In the data rows, the value 128 means zero.
Every row has a hidden score from 0 to 40. What is each row's score? 20 is about the middle. The score is a weighted sum of the row's numbers plus the product of two more (or one squared), each taken from its middle value.
[102 150  82 136  29 204 151 151 136  93 147 148 141  98 216  72  94] 39
[ 64 152 141  84  85 142  56 124 193  88 156 141 161 117 160 122 131] 26
[ 74 113 175 153  49 146 168 152  92 119  72 128 211 144 140 105 138] 25
[111 199  98  88 110 167 102  83 186  66 178 121  90  99 135  89 111] 19
[167 150 137 161 115 132 130 130 113 133 104 141 109  85 122 110 157] 22
[111  91 160 133 131 130 186 122 101 166  85 105 121 132  95 104 109] 21
[162 150 143 135 173  78  85 153 134 132 144 130 153 144  83 188 170] 13
[156 137 123 177 126  96 122 155 109 135 115 146 155 145 125 139 174] 16
[107  48 200 129  90 152 122 182 112 152  83 120 152 104  64 141 120] 17
[136 145 179 117 117 137 154  85 112 137  57 136  77 113 110 105 145] 26
[110 180  70 103  74 216 133 105 163  85 162 125 131 120 206  78  66] 30
[129 119  72 156 143 157 156 162 119 112 152  85 148 125 153 143 100] 23
[ 93 159 126  95 146 110 131  83 155 103 129 101 143 122 117 111 121] 24
[ 96 169 120 105 108 127 131  76 175  73 151  97 116 102 144 116  94] 27
[ 80 226  66  87  78 149  84 107 183  40 189 145 182 171 209  85 123] 24
[129  98 112 140 108 138 124 184 109 118 139 110 131 117 145 137 125] 17
[170 130 152 160 123 135 120 132  84 155 103 167  77 122 134 145 163] 26
[105 103 129  89 180 139 139 120 145 151 140  92 177 169  78 133  78] 18
[150 140 124 120 177  72 140  98 118 143 105 116 128 172 127 133 150] 22
[ 70 156 166  86 119 109 155  53 186  96 100  88 150 122  75 123 112] 32
[ 81 124 105 113 131 132 139 129 138 110 127 105 133 122 131 152  74] 15
[129 145  68 101 137 133 120 106 147 106 173 126 137 160 161 131 100] 15
[161 112 117 169 133 121 142 167 120 125 135 111  97  67 120 122 134] 19
[142 157 144 161 106 139 121 149 119 102 114 136 161 137 125 129 153] 19
[136 156  93 115 151 138 168 113 152  71 122 100 144 136 102 127 125] 32
[ 85 124  98  89 117 157 118 129 167 100 173 110 115 128 159 130  93] 21
[100 175  61 103 143 102 145  99 183  98 197 102 102 120 142 150 115] 11
[ 99 174 104 119 118 135 132 108 158 102 162 113 138 122 139 107 119] 20
[143 118 157 106  82 154  62 141 133 152 126 168  82  90 152  92 150] 29
[ 99 145 161 108 128  99  96 123 150 122 129 131 179 159 104 148 145] 16
[111 138 177 123 125 130  97 150 141 111 124 124 159 131  84 137 138] 16
[ 89 144 126  98 141 119 130 128 187  80 163  88 118  91 132 124 112] 23
[155 100 122 189 131 119 150 163  75 155 127 149 104 129 136 141 127] 9
[134 139 132 118 116 130 125  84 121 124  97 119 111 143 115 120 148] 20
[151  68 171 177  97 119 148 193  71 167  70 142 123 104 114 115 166] 21
[ 82  83 204 171  65  86 171 179  85 122  75 120 191 147 149 124 151] 21
[175 132  97 147 151 152 135 177 133 130 146 105 141 121  74 152 123] 10
[159 153 112 154 127 103 109 133 116 129 127 169 123 169 164 157 180] 35
[137 115  98 175 168  73 177 142  92 149 133  97 140 157 138 150 121] 10
[130 175 135 136 108 136 150 102 138 102 105  94 104 119 127  78 141] 23
[119  92 138 151 123 129 161 174  79 120 119 121 176 159 108 158 125] 23
[153 119 139 127 114 183  81 145 134 142 108 157 108  93  90 124 120] 18
[178 105 195 169 123  87 100 166  65 177  91 159 135 146  99 178 198] 13
[116  73 181 190 110 108 184 194  63 170  69 112 145 100 103 137 146] 16
[ 90 147 168 112 120 115  96 108 143 128 102 131 153 146 122 108 161] 27
[165 176  91 163 175 129 131 130 119 126 161 135 137 130 135 128 172] 32
[171 161 115 142 104 126 147 116 133 116 161 146  91 116 127  92 136] 35
[125 194 108 120  98 136 129  50 141 110 130 140  86 145 129  82 118] 23
[107 161  87  96 104 149  59  91 169 130 166 164 109 157 195 115 112] 20
[136 148 145 173  97 149 181 125  85 107 122 120  42  59 144 112 120] 10
[ 77 142  60  69  98 195  72 149 189  92 200 136 149  95 174 114  81] 25
[ 76  73 158 135 172  83 189 165 114 119 147  44 192 117  73 180 124] 17
[145 129 130 124 131 165 130 130 145 119 160 125 138 102 103 122 126] 19
[108 111 154 133 183  59 115  92 133 155 103 110 138 183 103 153 145] 21
[125 102 135 101 185  98 139 121 115 134 115 125 123 143  88 128 128] 27
[133 123 176 118 115 121 115 127 138 112 124 120 145 112  84 126 163] 19
[153 118 109 172 142 133 167 116  87 149 122 148 104 183 171 120 112] 19
[ 87  93 169  96 115 114 116 151 146 125 121  92 156  99 109 147 117] 21
[179 115 138 179 196  85 166 118  87 173  84 121 135 187  93 167 149] 25
[139 141 153 182 156  58 181 120  96 129  78  94 144 136  96 146 162] 15
[161 138 104 132 158 111 101 143 129 124 148 148 122 103 131 171 148] 19
[106 164 133 139 125 103 151 119 130 125 100 123 139 174 120 144 134] 19
[101 190  65  58 124 188 111  81 207  60 176 106 131 151 160  78  74] 27
[ 86 220  69 112  59 183 100 100 185  40 179 150 172 107 188  84 152] 29
[117 160 148 142 115 117 122 109 117 122  84 113 147 165 120  99 164] 25
[146  96 148  95 150 128 108 144 157 149 150 153 119  91 103 141 116] 30
[133 138 121 134 112 120 138 104 148  97 144 145 162 133 158 118 154] 28
[147 158  82 101 101 190  74 126 167 129 162 150 115 123 164 107  95] 27
[131 147 144 125 134  93 105 115 139 116 138  93 139 121 131 153 168] 16
[157 166 116 142 183 134 161 118 119 124 113 103 114 140 116 122 135] 39
[133 134 110  92 158 133  75 107 165 109 147 149 154 145 123 145 112] 20
[125 161 122  88 125 188 124 113 165  98 155 117 133 122  96 126 107] 17
[135  83 163  87 145 117  47 115 162 157 146 156  85  83 100 149 165] 21
[126  78 167 149 152 104 108 176 102 156  81 117 156 133  92 169 132] 22
[154 124 167 152 191  54 136  96  94 150 105 126 103 170 100 164 175] 33
[127 102 173 159  82 166 107 140  98 121  76 135 125  66 108  96 143] 24
[ 79 134 110  84 154 124 119 127 175 104 163 117 105 101 158 124 112] 32
[170 173  76 134 130 137 107 108 134 109 148 124 127 143 148 125 123] 13
[145 172  42  64 127 199  74 133 207 101 216 132 127  89 146 117  92] 29
[193 122 111 160 122 101  83 126 113 173 165 211  64  80 172 134 201] 20
[118 126 191 118 143 102 147 130 124 109 109  97 132  81  74 139 156] 19
[153  78 148 140 152 112 166 131  87 194 102 122 107 163 126 132 114] 14
[149 132 176 195 109 100 130 204  77 124  63 131 158 126 107 156 178] 29
[182 125 136 183 158 100 156 153  84 167  95 161  95 133  89 149 145] 10
[133 111 143 159 164  96 157 146  96 148 136 124 111 123 122 132 139] 16
[122 166 110 102  94 188 121 113 164 106 155 144  99 126 138  96 114] 19
[185  68 177 208 194  52 182 174  33 210  89 143 109 181 104 179 162] 23
[177 101 115 144 189 124 184 148  88 170 113 131  97 125  83 157 125] 23
[168 135  83 124 123 171 124 126 104 155 122 153 139 173 165 132 100] 15
[ 78 104 145  82  87 152 109 153 138 104 116 145 172 112 115 133 125] 25
[139 120 131 107 121 149 107 154 147 140 144 130 120 106 107 120 111] 24
[106  83 149 120 128 105 132 183 135 126 134 105 109  51 115 160 127] 17
[100 103 148 129  60 156 125 195 124 106 125 135 178  90 138 124 124] 25
[115  83 119 107 135 100 110 170 145 121 145 122 158 124 128 166 137] 21
[144 121 110 165 145 107 173 122 101 149 127 118 127 155 144 153 119] 11
[126 153 111 132  78 149 130 106 136 101 128 119 108 112 147  81 123] 29
[119 168 154 141  93 109 118 141 141  71 121 129 159  96 129 119 184] 24
[143 117 121 145 160 118 150 137  98 152 137 145  96 135 126 135 116] 14
[114 142 103 111  65 179 103 142 166  86 167 141 117  87 185  87 130] 30
